Families of rows that turns and mirrors carry onto each other, the same ones carrying the whole set onto itself: the rest of each named row's family, in list order
4 families of 4 rows
K144: -2 0 0 -10 8 9 16 2 0 13 -2 -7
K21: 0 -3 7 1 10 4 4 10 10 10 -5 -13
K238: -4 -4 7 3 15 -6 10 -1 20 4 -5 -14
K108: -8 -8 4 8 10 1 12 4 17 0 -4 -17
K71: 2 -1 1 -5 9 7 4 8 12 10 -8 -13
K649: 0 -2 -4 -14 7 6 16 -1 3 10 -3 -13
K879: -4 -8 2 -2 8 10 8 13 7 7 -2 -15
K99: -9 -4 0 -2 11 1 26 -10 9 8 0 -5
K220: -10 -5 3 -4 14 -2 25 -10 14 9 2 -8
K656: 0 -4 7 -7 9 0 4 7 10 10 -4 -19
K719: -4 -3 -3 -12 8 11 19 -1 5 16 -1 -7
K706: -8 -8 -5 -5 9 1 23 -11 13 10 0 -10
K497: -13 -6 3 0 8 0 24 -6 11 -1 3 -10
K718: -7 -11 6 3 11 -6 13 -4 21 10 0 -16
K783: -7 -7 7 8 13 -5 14 -3 19 6 -4 -12
K352: -10 -7 0 -9 5 9 21 3 2 7 4 -7

Same family as K108: K879, K497, K352
Same family as K71: K238, K220, K719
Same family as K706: K649, K656, K718

Families of rows that turns and mirrors carry onto each other, the same ones carrying the whole set onto itself: the rest of each named row's family, in list order
4 families of 8 rows
K613: 2 -4 2 -2 -2 -13 2 -4 9 -6 -9 -5
K621: 0 -13 6 -4 3 7 5 0 -3 -1 -7 -3
K216: -1 -4 10 -7 -1 8 3 3 -3 -2 -10 -8
K746: -4 7 0 8 -2 -5 -7 -3 2 -1 1 -6
K163: -9 1 2 -3 -1 8 2 12 -3 -7 -3 -8
K617: -2 -11 4 -9 0 3 8 4 0 -10 -8 2
K877: -3 2 -2 8 -1 -14 2 2 6 -7 -1 -4
K213: -8 -4 -1 2 4 6 0 10 -7 -9 -2 -7
K563: -9 3 4 -3 1 8 3 8 -6 -3 -2 -8
K305: -7 -8 -1 -1 3 9 3 6 -3 -4 3 2
K317: -4 -4 9 -9 -3 11 3 2 0 -1 -4 -1
K48: -8 0 2 1 3 12 -2 4 -5 -6 1 0
K498: -5 0 -6 5 1 -9 -3 -2 7 -9 2 3
K248: -1 -8 4 2 -3 -12 1 -7 9 -7 -4 3
K828: -3 -4 8 -11 -3 6 6 3 1 -10 -9 0
K612: -2 2 8 0 -7 -11 0 -4 9 -9 -8 -3
K30: -7 -7 10 -8 0 10 2 -1 -4 -2 -4 -1
K172: 2 0 5 -4 -4 -8 0 -9 11 -3 -5 1
K385: -2 -7 7 1 -4 -6 -8 -11 4 -3 -6 -2
K157: -3 6 1 6 -3 -7 0 -4 9 -4 4 3
K337: -3 -13 3 -6 1 4 6 8 -3 -4 -7 -7
K834: -4 1 -3 -3 2 8 8 7 0 -6 3 4
K938: -4 2 -3 -3 2 4 9 11 -2 -8 -1 -3
K768: -7 -11 6 -6 2 3 4 5 -6 -5 -9 -8
K468: -7 8 -2 3 -3 -8 -4 0 7 -10 -1 -2
K943: -8 -7 0 0 6 7 4 5 -6 -1 3 -1
K334: 2 -7 3 2 -3 -10 -2 -9 8 -3 0 1
K183: -4 6 2 4 -5 -6 -6 -5 8 -6 4 0
K87: 1 1 6 -1 -7 -12 -2 -3 8 -6 -6 -9
K786: -2 -6 7 1 -5 -10 -7 -6 3 -5 -9 -8
K559: -3 -1 -4 10 1 -8 -5 -2 1 -1 2 -5
K732: -3 -2 -4 7 -2 -14 -3 1 5 -9 1 -5

Same family as K317: K163, K305, K337, K334, K183, K87, K732
Same family as K468: K613, K621, K216, K213, K48, K498, K172

Families of rows that turns and mirrors carry onto each other, the same ones carrying the whole set onto itself: the rest of each named row's family, in list order
5 families of 8 rows
K733: 0 7 2 -2 -5 -3 -2 2 3 -12 6 -9 1 1 -3 2 2 0 5 -4 -4 2 5 3 -6 -7 1 4 8 9
 4 1 6 10 -5 1 2 -7 6
K999: 1 -3 5 4 5 -3 3 -2 -5 9 -3 6 0 -1 2 -6 -4 1 -5 0 1 -7 -6 -3 6 10 -1 -1
 -6 -14 -4 -5 -7 -7 -4 -5 -6 6 -5
K667: 0 8 -4 8 -5 3 -5 2 -3 -1 -3 1 -4 1 2 4 -4 15 -2 9 6 0 0 4 6 -2 -9 1 -1 1
 2 -7 1 -4 7 -3 1 -6 -2
K466: 4 -5 9 4 4 3 -2 5 1 -5 -4 6 5 12 1 -1 0 1 -12 2 1 1 -4 2 -2 5 -7 6 2 6
 -1 6 -2 4 -2 -14 1 -3 3
K459: 1 11 3 -3 12 2 -3 1 -9 0 5 -3 1 1 -3 -1 -3 10 5 -2 0 -4 -1 3 -3 5 2 -4
 -2 -3 5 7 5 -1 -11 -16 0 -4 -1
K480: -2 -5 5 4 -5 -6 3 -1 6 0 0 9 0 0 3 0 -2 -9 -4 -1 3 3 -3 -3 4 -6 -3 6 3 2
 -8 -6 -4 5 11 10 -4 3 -1
K593: -3 8 -5 -2 2 -3 5 -7 1 1 2 -1 -4 -14 -4 0 -1 7 13 -4 -2 -8 7 -5 5 -4 1
 -2 4 -7 -1 -5 2 0 1 5 -3 3 -4
K678: 2 -6 6 8 -7 -8 5 1 6 -3 -1 9 4 -3 4 1 -1 -6 -7 -1 1 -1 -1 -3 1 -6 -2 5 0
 0 -8 -5 -6 4 11 9 -3 2 0
K396: -1 9 -7 -6 5 -2 -1 -4 2 2 4 -3 -3 -13 -1 2 -2 7 10 -5 1 -5 3 -6 1 -5 4
 -4 0 -6 -3 -6 4 0 -2 11 -5 3 0
K276: 2 -5 5 -6 10 1 3 0 3 -3 6 6 4 0 2 -4 1 -12 7 -14 -7 -7 0 -3 -3 3 7 -1 2
 -3 -2 9 -3 7 -5 -2 -8 5 1
K829: 4 -5 8 4 2 2 -3 5 1 -4 -2 0 3 16 5 -4 -2 -6 -12 -1 1 4 -6 4 -2 2 -5 5 -3
 4 4 3 -5 1 -6 -12 0 -4 5
K769: -3 9 -7 -1 -3 -3 2 -7 -2 2 7 -1 -3 -13 1 -2 -4 3 13 -4 -5 -5 2 -4 1 -4 4
 -3 -2 -6 -1 -3 3 -2 0 10 -3 5 0
K655: 1 -4 4 -7 7 -6 4 -1 3 -1 7 3 7 0 1 -7 3 -13 5 -12 -6 -6 0 -6 -4 3 7 1 -1
 -2 -1 5 0 8 -5 -3 -4 9 1
K561: -1 -2 6 4 7 3 2 -3 -1 7 1 7 2 -3 3 -5 -7 2 -3 1 0 -8 -7 -3 7 13 -1 1 -8
 -8 -5 1 -5 -10 0 -5 -5 8 -4
K543: 4 8 -2 -2 8 6 -4 -1 -6 -2 5 -5 1 0 -2 -2 -1 12 5 -2 -4 -7 1 2 -4 6 1 -4
 -2 -3 7 8 3 -3 -13 -15 2 -3 3
K792: 2 -7 2 3 -8 0 2 0 10 -1 1 9 0 0 3 2 -1 -8 -3 -2 3 -1 -3 -2 3 -7 -1 4 4 2
 -5 -9 -6 4 8 12 -5 3 2
K387: 4 -5 4 -6 7 -4 2 -1 1 -3 6 4 3 -1 2 -8 0 -12 4 -12 -11 0 -2 -5 -7 5 6 -2
 1 0 -2 8 -4 7 -4 -2 -3 7 6
K906: -2 8 -2 9 -6 4 -2 -1 -1 0 -3 1 0 0 -1 5 -4 15 -3 10 9 -4 1 2 6 -4 -9 5
 -1 0 1 -4 5 -4 3 -2 1 -5 -2
K325: 0 8 -5 -5 1 -4 4 -7 2 2 7 -2 -5 -15 1 -2 0 8 10 -4 -3 -6 3 -3 3 -3 2 -4
 2 -5 -3 -4 5 1 -1 10 -3 6 -1
K581: 0 8 -1 5 -5 1 -4 1 -1 2 -1 -1 -3 2 -2 5 -5 15 -5 9 9 2 -4 4 3 -4 -6 0 -1
 3 2 -11 1 -4 2 -2 3 -6 1
K386: 2 -5 7 -5 8 -2 4 -3 4 -2 6 4 6 0 -1 -6 1 -12 4 -12 -8 -5 -2 -6 -5 1 7 1
 1 -2 -2 9 -2 6 -10 -1 -2 7 4
K730: 1 -3 1 3 8 3 3 -3 -1 10 -3 13 -2 -1 5 -5 -5 1 -4 1 3 -7 -6 -5 6 7 -2 -1
 -8 -10 -2 -2 -7 -8 2 -6 -5 7 -3
K914: 2 -5 7 -4 8 -4 7 -4 -3 -3 5 0 2 1 0 -6 0 -13 5 -13 -9 -6 -1 -3 -2 0 9 1
 1 -2 4 7 -4 5 -6 0 -2 8 2
K452: -1 -3 1 5 7 3 3 -2 -4 9 2 9 0 -1 2 -6 -3 1 -5 3 -1 -10 -9 -3 6 8 -2 -3
 -7 -11 -3 -1 -5 -8 -2 -3 -7 6 -5
K868: 2 6 -1 -5 -2 -3 -2 5 4 -11 6 -1 4 2 -6 4 4 -1 7 -4 0 6 6 5 -5 -9 0 4 6 8
 1 1 3 10 -3 -1 2 -7 7
K652: -1 8 -5 6 -4 2 -4 3 6 0 -6 -1 -4 0 1 2 -3 13 -3 8 8 1 1 2 5 -2 -12 2 0 0
 -1 -9 1 -4 2 -7 -1 -8 -2
K370: 1 -6 3 4 -6 -4 4 -1 6 0 -5 4 -3 0 4 2 -1 -11 -6 -2 0 -1 -2 -6 6 -9 -1 4
 4 0 -6 -5 -3 7 9 9 -4 -2 -2
K446: 2 -7 12 4 2 0 -2 6 -2 -3 -6 6 5 13 2 -3 -3 -7 -5 2 2 -1 -7 2 -2 2 -5 5 2
 6 1 5 -3 4 -4 -14 0 -7 5
K6: -2 11 -9 -3 1 -1 4 -6 3 0 7 -2 -5 -13 -1 1 0 9 6 -5 -3 -4 5 -3 2 -2 3 -3
 -2 -6 0 -5 2 -2 -1 9 -4 7 -4
K745: 3 -5 12 5 -1 4 0 5 0 -4 2 9 4 15 1 0 -2 -5 -8 0 2 0 -7 8 -1 2 -4 3 1 6 2
 3 -5 2 -1 -15 1 -4 2
K571: 0 -3 6 4 6 4 0 -4 -3 10 0 8 -2 -1 6 -3 -8 3 -5 0 3 -12 -10 -4 5 6 0 -5
 -6 -9 -1 -2 -4 -7 -1 -3 -6 6 -6
K629: -1 7 -2 8 -4 6 -3 0 -1 -2 -6 1 -7 0 0 6 -6 15 -4 9 5 0 -1 5 4 -4 -8 2 1
 2 2 -6 -1 -6 2 -3 1 -9 1
K929: 2 -4 6 5 -6 -2 4 -1 5 0 -2 9 1 -1 4 2 0 -7 -1 -2 0 1 1 -1 5 -6 -3 8 2 3
 -4 -10 -5 8 9 11 -4 2 -2
K940: 3 6 2 -3 -4 -2 -3 0 4 -11 2 -5 2 1 -1 4 -1 2 6 -6 -1 6 7 2 -6 -9 0 5 9
 10 2 3 5 9 0 -1 4 -6 8
K419: 2 -5 8 7 2 4 -4 6 -2 -5 -3 6 6 15 0 0 -3 -5 -8 0 2 1 -4 2 -3 2 -4 6 -1 5
 1 5 -5 1 -1 -15 1 -5 3
K109: -1 8 -3 -4 9 2 -3 1 -4 -2 3 -6 0 1 -3 -4 -3 8 2 -2 -1 -6 -2 0 -5 5 1 -6
 -2 -4 6 9 3 -7 -13 -16 0 -1 4
K793: 2 6 -3 0 -5 -4 -3 1 1 -10 2 -2 0 3 -1 3 4 1 4 -2 -2 3 5 1 -8 -12 -2 2 8
 7 3 2 6 13 -2 1 3 -6 7
K229: -2 10 -4 -5 9 8 -5 -3 -7 -1 4 -4 -1 2 -2 -4 -2 9 7 -1 -4 -3 -1 0 -2 7 -2
 -2 0 0 5 9 7 -2 -13 -13 1 0 4
K146: 1 6 -4 -2 -2 1 0 1 8 -11 3 -6 -1 2 -2 2 1 -2 8 -5 -2 3 6 2 -3 -11 -3 3 7
 12 7 3 3 7 -1 -2 4 -6 5
K16: 1 9 -1 -2 10 2 -2 -1 -3 -3 5 -5 1 1 -2 -6 -2 11 9 -2 -2 -4 2 5 -2 7 -2
 -2 -3 -2 8 3 0 -6 -13 -16 1 2 2

Same family as K146: K999, K593, K829, K914, K652, K370, K16
Same family as K387: K466, K678, K769, K561, K906, K793, K229
Same family as K109: K733, K655, K730, K446, K6, K629, K929

